x =
12 -1 17 3 10 15 12 -7 2 -14 0 1
10 8 12 3 1 13 15 -5 -3 -6 3 -7
10 7 3 1 -5 7 11 -1 -3 -1 -4 -2
4 9 3 2 -7 8 14 -3 -8 2 -6 0
3 11 -2 1 -9 1 12 -3 -6 7 -4 4
3 15 -6 0 -18 -2 6 -6 -4 8 -4 -7
-1 13 -8 2 -21 -1 1 -1 -4 13 -1 -5
1 16 -9 -5 -24 -6 1 -2 -5 10 -8 -10
2 17 -9 -2 -25 -12 1 -2 -6 13 -7 -11
-5 18 -8 -1 -28 -12 7 -2 -5 15 -9 -11
-3 18 -9 -3 -31 -16 -1 -5 -9 18 -7 -12
0 18 -14 -7 -37 -12 4 -2 -5 20 -5 -15
9 22 -15 -3 -21 -18 3 0 -12 22 -11 -8
x[0][0] => 12
x[:, 8] => [2, -3, -3, -8, -6, -4, -4, -5, -6, -5, -9, -5, -12]
x[8][11] => -11
x[7] => [1, 16, -9, -5, -24, -6, 1, -2, -5, 10, -8, -10]
x[12][8] => -12
x[3][3] => 2
x[1][3] => 3
x[4][9] => 7
x[6][6] => 1
x[12][5] => -18
x[2] => [10, 7, 3, 1, -5, 7, 11, -1, -3, -1, -4, -2]
x[:, 11] => [1, -7, -2, 0, 4, -7, -5, -10, -11, -11, -12, -15, -8]
x[6] => [-1, 13, -8, 2, -21, -1, 1, -1, -4, 13, -1, -5]
x[6][2] => -8
x[8][5] => -12
x[3][10] => -6
x[5][4] => -18
x[:, 7] => [-7, -5, -1, -3, -3, -6, -1, -2, -2, -2, -5, -2, 0]
x[0][7] => -7
x[3][9] => 2
x[12][10] => -11
x[0][9] => -14
x[:, 4] => [10, 1, -5, -7, -9, -18, -21, -24, -25, -28, -31, -37, -21]
x[1][6] => 15
x[5] => [3, 15, -6, 0, -18, -2, 6, -6, -4, 8, -4, -7]
x[1][8] => -3
x[12] => [9, 22, -15, -3, -21, -18, 3, 0, -12, 22, -11, -8]
x[7][6] => 1
x[8][4] => -25
x[4][4] => -9
x[:, 2] => [17, 12, 3, 3, -2, -6, -8, -9, -9, -8, -9, -14, -15]
x[9][0] => -5
x[10][9] => 18

m =  41  -38  -25   31   -2    4  -28  -19  -14  -40  -20  -31  -20   19   10
m[0] -> 41
m[12] -> -20
m[7] -> -19
m[8] -> -14
m[1] -> -38
m[3] -> 31
m[2] -> -25

data = ((-1.5, 0.8, -1.0, -0.3, -0.4, 0.6, -1.2), (-0.1, -1.0, -0.1, -1.3, 0.0, -1.6, -0.1), (-0.1, 1.0, -0.1, -0.2, 0.8, -1.0, 0.0), (-0.9, -0.1, 0.4, 0.0, 0.3, 1.6, -1.1), (0.8, -1.0, 0.3, -0.4, -0.4, 0.0, 0.5), (-0.2, -1.5, 0.1, -1.7, 0.0, -0.2, -0.5), (0.3, -1.5, 0.2, -1.1, -0.3, -0.1, 0.0), (0.4, 0.7, -0.7, -1.7, -0.1, 1.2, 0.2), (0.2, -1.3, 0.5, 0.6, -0.9, -1.3, 0.2), (-0.9, 1.3, -0.5, -1.3, 0.2, -0.6, -0.6), (-0.7, 0.0, -1.0, -0.1, 0.3, 0.2, -0.7))
data[0, 0]: -1.5
data[0, 2]: -1.0
data[6, 3]: -1.1
data[3, 5]: 1.6
data[10]: [-0.7, 0.0, -1.0, -0.1, 0.3, 0.2, -0.7]
data[:, 4]: [-0.4, 0.0, 0.8, 0.3, -0.4, 0.0, -0.3, -0.1, -0.9, 0.2, 0.3]
data[0, 1]: 0.8
data[8, 0]: 0.2
data[7, 0]: 0.4
data[9, 5]: -0.6
data[:, 0]: [-1.5, -0.1, -0.1, -0.9, 0.8, -0.2, 0.3, 0.4, 0.2, -0.9, -0.7]
data[9, 2]: -0.5
data[8]: [0.2, -1.3, 0.5, 0.6, -0.9, -1.3, 0.2]
data[7]: [0.4, 0.7, -0.7, -1.7, -0.1, 1.2, 0.2]
data[4, 1]: -1.0
data[4, 3]: -0.4
data[5, 4]: 0.0
data[9, 6]: -0.6
data[2, 5]: -1.0
data[0, 4]: -0.4
data[4, 5]: 0.0
data[10, 3]: -0.1
data[6, 5]: -0.1
data[8, 5]: -1.3
data[9, 0]: -0.9
data[1, 2]: -0.1
data[9, 1]: 1.3
data[10, 1]: 0.0
data[3, 4]: 0.3
data[5, 0]: -0.2
data[5, 2]: 0.1
